In the data rows, the value 128 means zero.
Each thing below was measured twice, in two different ways. The second way is not exact.
Here are some of them measured both ways, the first way above the second, with a blank line after each pair.
[158 129 156 137  66  70 114 103 208 174  75 153]
[ 39 149 147 174 134 200 116 166]

[105  76  83 101 150  56 148 134 135  95 187 126]
[ 80 158 159 101 166  98  89  95]

[ 98 121 184 173 175 178 124 165 157 150 166  97]
[158 132 107 156  55  97 116  76]

[ 62 156 162 168  97 205 173 152 155 158 129 109]
[184 158 124 105  81 120  65  89]

[ 94 134  70 136 108  97 176  92  97   0 215 117]
[176 230 137  84 136  95  68 184]

[ 19 171  79 135 153 153 172 154 124 104 118 163]
[176 182 123  71 121  51 119  86]

[ 51 147 119 148 172 180 181 126 159 153 118 112]
[158 138 145 114  92  52  84 103]

[111  70  80 137 161  68 143 125 125  50 162 148]
[ 87 165 133 124 161  74  89 140]

[255 150 151 152  99 169 110 179 142 160  23 103]
[ 95  47 102 127  77 252 199 170]

[226 124 157 154  67 144  76 155 141 230  41  85]
[ 72  17  89 172 107 229 151 104]

[ 81 173  28 148  97 106 181 110  98   0 170 165]
[180 255 149  13 146  95 123 184]

[166 135 170 135  80 117  86 109 173 201  62 129]
[ 65  82 107 192 125 178 166 149]

[ 90 140  64 138 149  65 178 108 133   0 243 143]
[135 255 188  86 128  73 101 187]

[173  99 167 108 125 147  78 142 126 183 104 134]
[118  66 126 148 147 167 135  99]

[203  80 240 124  49 140  51 121 155 245 133  45]
[ 44  36 108 203 111 213 111 123]

[ 66 150 115  70 199 182 135 130 114 164 141 167]
[174 119 162 117 162  47 149  87]

[203 159  86 133 113 126 128 197 166 158  23 194]
[ 89 107 163 102 129 193 201 106]

[251 143 154 141  76 132  96 180 150 162  48  94]
[ 78  84 115 112  81 255 198 136]

[165 129 183 121   8 110  83  94 158 216  65  98]
[ 55  82 104 162 147 228 121 146]

[ 85 127 182 109 167 160  95  84  91 197 153 126]
[184  93  99 154 159  63 126  67]

[130  68  94 102 152  75 155 127 121  71 169  96]
[109 147 154 130 125  76  67 146]

[132  29 119 136 169  66 121 113 124  82 190  92]
[ 76 115 129 142 137  82  45 116]

[ 81 162 149  43 190 183 152  78 100 197 159 111]
[202  79 179 152 128  59 130  76]

[ 86 156 178 160  73 191 162 152 159 162 123  85]
[171 163 101 117  52 167  86  96]

[155 100 165 119 140  98 106 111 194 197  99 139]
[ 48  98 165 196 135 121 132 136]

[255 159 189 168  14 132  63 165 131 194  51  92]
[ 61  58  74 140  88 255 190 155]

[140 146 118  94 106 109  98 104 141 164  64 157]
[ 85 107 129 125 187 141 152 152]

[ 72 171 102  54 203 161 140 104 109 158 137 170]
[180 130 158 119 160  24 152 103]

[153  45 121 134 158  64 133 123 132  64 174  96]
[ 94 128 153 138 125 103  70 163]

[ 36 177  83 142 164 160 176 134 126 112  92 145]
[175 152 139  57 109  58  99 113]

[ 80 170  38 138 113  84 176 137 129   0 193 193]
[154 255 167  15 159  83 126 166]

[100  71  64 127 143  62 152 127 134  58 153 137]
[ 98 176 168  81 156  87  47 131]

[ 73 141 152 145 136 181 143 171 139 143 134  93]
[167 137  92 119  77 110 111  80]

Now 24 new things, measured the second way only, each followed by its number:
[152  75  90 150  55  88  76 102] 0
[163 165 105  98  79  73 136 107] 1
[182 137  98 142 159  61 157 111] 2
[ 76  96  99 144  94 243 154 140] 3
[100 122 129 137 129 146  73 103] 4
[ 55 160 157 147 131 105  66 103] 5
[ 84 111 133 161 115 103  41 116] 6
[ 92 130 123 119 155 154 149 148] 7
[ 70 147 192 170 105 121  56 135] 8
[ 65  82  99 123 108 250 209 135] 9
[103 105 172 135 142  58  80 132] 10
[ 68 158 160 138 127 157  72 151] 11
[189 111 111 166 144  95 153 121] 12
[147 122  91 138  59  83  96  93] 13
[155 103  86 129  73  79  92  84] 14
[116 175 175 117 137  81  58 103] 15
[ 85  95  87 173 148 241 150 134] 16
[ 43 101 162 137 139 194 174 128] 17
[153 218 124  68 105 105 135 151] 18
[180  93  88 154 181  63 129 120] 19
[153 221 117  54 148  54 105 188] 20
[ 92  49 120 161  81 255 178 142] 21
[ 86  87 136 157 135 176 129 118] 22
[ 97 110 155 105 143 219 232 112] 23
A few of them come next, measured the first way, each followed by the number of its row above:
[155  60 125 118 133  64 151 122 163 109 212  90] 8
[237 167 137 164  63 125  84 188 155 168  18 155] 9
[ 80 160 136  95 172 167 122  87  76 164 138 141] 19
[ 90 120  64 141 140  89 141 107  94   0 226 128] 20
Now 24 new things, measured the second way only, each followed by its number:
[ 58  76 102 134  93 255 184 142] 0
[ 87 203 155 105 166 104  85 108] 1
[ 79 168 210 125 116  89 101  84] 2
[166 204 144  75 111  61 127 196] 3
[166 254 153  58 153  69 114 188] 4
[161 135  92 133  79  75  58 117] 5
[ 78 118 139 176 179 176 133 171] 6
[ 79 176 198 120 126 136  84 110] 7
[ 92 123 131 140 175  88  94 121] 8
[ 84 105 154 180 113 205 135 149] 9
[ 94  79 140 169 133 169 122 143] 10
[ 66  32  96 149  84 241 186 133] 11
[ 91  53 109 134  95 251 189 117] 12
[ 84  59  74 145 119 255 205 123] 13
[235  92 100 146 145  97 125 101] 14
[156 148  94 129 140   0  97 206] 15
[ 89 117 122  92 114 236 214 148] 16
[132 151 162 104 116 117  89 128] 17
[ 81  98 155 116 121 226 215 101] 18
[ 94 153 162 114 130  88  61 121] 19
[180  60 119 207 120  47 138  97] 20
[100 111 127 135 166 192 163 141] 21
[ 75  37  89 131 106 255 177 115] 22
[149 207  68 124 126  77  70 226] 23
A few of them come next, measured the first way, each followed by the number of its row above:
[ 90  92  83 164 233  80 131  38  82   0 230 100] 15
[246 139 159 149  54 152  72 181 122 187  41  95] 22
[ 47 139 143 149 149 172 160 117 144 151 120  90] 5
[142 124 154 114  94 128 118  96 150 195  73 137] 10
Now 24 new things, measured the second way only, each followed by its number:
[147 233 128 112 121  80  69 183] 0
[219 107 111 104 190  96 168 125] 1
[161 138 113 110  86  75 115 102] 2
[103 128 145 135 160  89  63 133] 3
[ 72 178 167  92 137 101  84 136] 4
[ 96  73 104 126 115 255 167 148] 5
[191 139 125  99 163 142 146  91] 6
[ 74  77 100 147  87 255 189 109] 7
[ 88 125 134 138 152 163 162 115] 8
[241 127 112 132 191  71 155 145] 9
[175 116 107 160 108 103 138 118] 10
[108 184 199 102 146   3  59 187] 11
[213 121  92 160 149 144 147 128] 12
[ 61 163 129  87 156  91  81 133] 13
[138 226 137 107 117 109  67 208] 14
[155 185 119 107 124  38 104 166] 15
[ 55 104  73 138 100 255 188 174] 16
[185 113  80  92  85 112  95 127] 17
[184  83 144 205 129  60 156 124] 18
[ 90  99 130 100 109 255 182 135] 19
[228 125 133 134 140 104 159 109] 20
[ 54  98  97 139 116 206 166 182] 21
[ 85  64 115 159 101 255 160 118] 22
[ 26  68 125 173  94 204 185 131] 23
A few of them come next, measured the first way, each followed by the number of its row above:
[233 114 154 197 125 110  70 168 176 152  48 160] 21
[ 97 144 169 109 142 182 133 107 123 159 140 118] 10
[116 138 182  88 210 165 106  88 109 176 172 103] 18
[ 70 200 108  87 145 163 147  66  70 148 104 164] 9
Now 24 new things, measured the second way only, each followed by its number:
[201  80 135 166 144 112 152 101] 0
[101 196 164 122 145 167  70 119] 1
[139 116 120 142  69 123 111  94] 2
[183 204 117  84  96  78 117 214] 3
[ 85  54 110 150 104 243 218 127] 4
[194 145 134 123 116  72 109  92] 5
[190  83 148 146 170  22 147  83] 6
[ 84  98 131 143 146 206 146 136] 7
[152 212 133  92 133  51 104 189] 8
[163 255 164  42 188   0 122 142] 9
[196 105  99 106  45  78 105 120] 10
[ 76 108 144 143 119 228 189 115] 11
[ 66 168 163 129 139  78  70 103] 12
[187 140 176 115 168  47 167  55] 13
[196  86 126 181 136  77 155 115] 14
[166 121  93 136 154  90 174 105] 15
[ 73 103 121 146 170 211 162  99] 16
[207 160 152 131 158  50 128 120] 17
[ 91  50 111 125 111 255 186 127] 18
[191 156 109  88  90  58 110  78] 19
[181 208 126  83 138 117 104 204] 20
[169 157 174 146 169  37 151  63] 21
[211 114 129 158 167  30 109 108] 22
[107 202 171  69 170 119  81 124] 23
A few of them come next, measured the first way, each followed by the number of its row above:
[105  90  55 108 113  59 177 136 121  48 152 148] 23
[ 83 131 150 181 174 196 157 132 139 123 123  94] 10
[112  35  91 115 164  31 133 153 139  79 226 129] 12
[125 137  89 167 170 125 146  92  97   0 212 136] 3
Now 24 new things, measured the second way only, each followed by its number:
[ 76 121  96 144 149 121  74 139] 0
[176 133  90  97  91  87 109  92] 1
[116  90 141 178 132 167 139 117] 2
[158  79 137 205 170  34 115 105] 3
[113  46 101 191 116 185 117 135] 4
[184 121 101 157 159 137 136  78] 5
[158 207 124 109 134  80  66 183] 6
[181 108 162 169 144 112 127  88] 7
[ 93  65 123 112 116 255 215 124] 8
[173 131  75 111  88 115 105  93] 9
[193  98 122 160 159  82 156  72] 10
[184 163  80  88  92  86  85 125] 11
[ 77  72 132 195 138 161 108 151] 12
[ 96  74 140 115 170 158 161 100] 13
[192 121 139 127 175  19 142 115] 14
[ 47 180 139  79 138 174  82 108] 15
[155 255 113  50 163  81  96 230] 16
[212 100 148 134 142  74 143  86] 17
[232  93 149 143 167  85 119  84] 18
[ 61  27  97 155 112 235 165 124] 19
[140  87 119 138  64  70  91 117] 20
[107 114 162 122 102 251 197 128] 21
[ 65  88 116 129 164 164 168 127] 22
[161 158  81 126 118  81  52 205] 23
A few of them come next, measured the first way, each followed by the number of its row above:
[162 124 145 107  86 129  64 141 127 172  71 133] 22
[ 84 163 162  74 146 170 123 104  84 198 159 132] 10
[ 51 132 129 152 177 181 139 152 135 151 130 114] 1
[ 55 147 119  76 194 164 123 103  85 164 152 154] 14
Now 24 new things, measured the second way only, each followed by its number:
[210  68  88 150 163  49 129 107] 0
[ 59  40  85 142 124 240 206 158] 1
[ 80  92  57 126 117 254 189 171] 2
[152 148 126 122  88  47  97 102] 3
[107 115 165 137 152 108 167 153] 4
[101 166 196 111 163  40  95 119] 5
[182 159 132  98 118  52 110  93] 6
[ 87 117 130 130 142 108  89  95] 7
[160 179 126  94  94  90 132 100] 8
[105  68 129 183 124 171 145 146] 9
[171 167 126 156  83  94  83 162] 10
[192  74 116 165 131  61 138 114] 11
[156 226 164  69 150  24  89 190] 12
[112 194 139  86 165  83  94 155] 13
[182 247 138  75 161  79 116 175] 14
[135 230 158  90 130  42  82 185] 15
[ 77  95 129 128 110 222 206 122] 16
[ 91 152 130 162 115 103  22 125] 17
[227 100  99 167 152  65 165 114] 18
[ 57  78  67 149  83 232 150 162] 19
[107 143 173 132 134 122  72  99] 20
[ 88 108 163 171 156 145 132 138] 21
[ 72 136 156 166 130  98  89 119] 22
[182 121 113 117  85  82 105  64] 23
A few of them come next, measured the first way, each followed by the number of its row above:
[125  86  98 103 122  39 149  88 126 109 178  82] 22
[225 145 133 141 105 141 101 195 148 161  43 150] 16
[102 138 169  94 189 196 113 105  85 188 165 131] 11
[ 95 135  79 146 159  80 152  85 115   0 229 126] 15
Now 24 new things, measured the second way only, each followed by its number:
[193 110 148 144 161  74 157  69] 0
[ 67  64 128 194 106 175 132 106] 1
[ 63 103  94  68 157 223 223 116] 2
[120 145 142  97 140 124  85 135] 3
[185 164  83  94  83 130  87 127] 4
[ 86  71  94 114 103 224 202 162] 5
[173 160 159  82  83  75 111  63] 6
[ 86  88 144  99 144 202 201 101] 7
[187 136 101 102 190  52 177 101] 8
[ 85 140 140  95 169 233 205 131] 9
[113 178 169 102 128 125  76 119] 10
[181 221 110  82 122 107  91 228] 11
[ 56  58 153 162 139 173 139  98] 12
[213 255 173  82 164   0 106 207] 13
[ 48  92 113  96 123 204 220 142] 14
[ 90  91 134 147 150 164 140 134] 15
[193 151 122 105 101  26 104 110] 16
[185 129 111 115  98  53 128  94] 17
[211 255 136  69 154  67 115 215] 18
[184 136 143 146 156  58 162  92] 19
[211  74 119 169 132  74 153  87] 20
[ 48  59 105 183  68 246 181 148] 21
[ 93  99 131 186  89 244 157 168] 22
[111  66 118 196 150 199 110 127] 23
A few of them come next, measured the first way, each followed by the number of its row above:
[189 181  88 135  52 101 122 175 131 135  12 174] 9
[ 43 132 126 148 178 186 153 142 106 127 140 130] 17
[194 158 183 144  18 137 116  93 185 213  54  95] 22
[128  68  99 114 124  74 160 131 104  68 185 115] 3
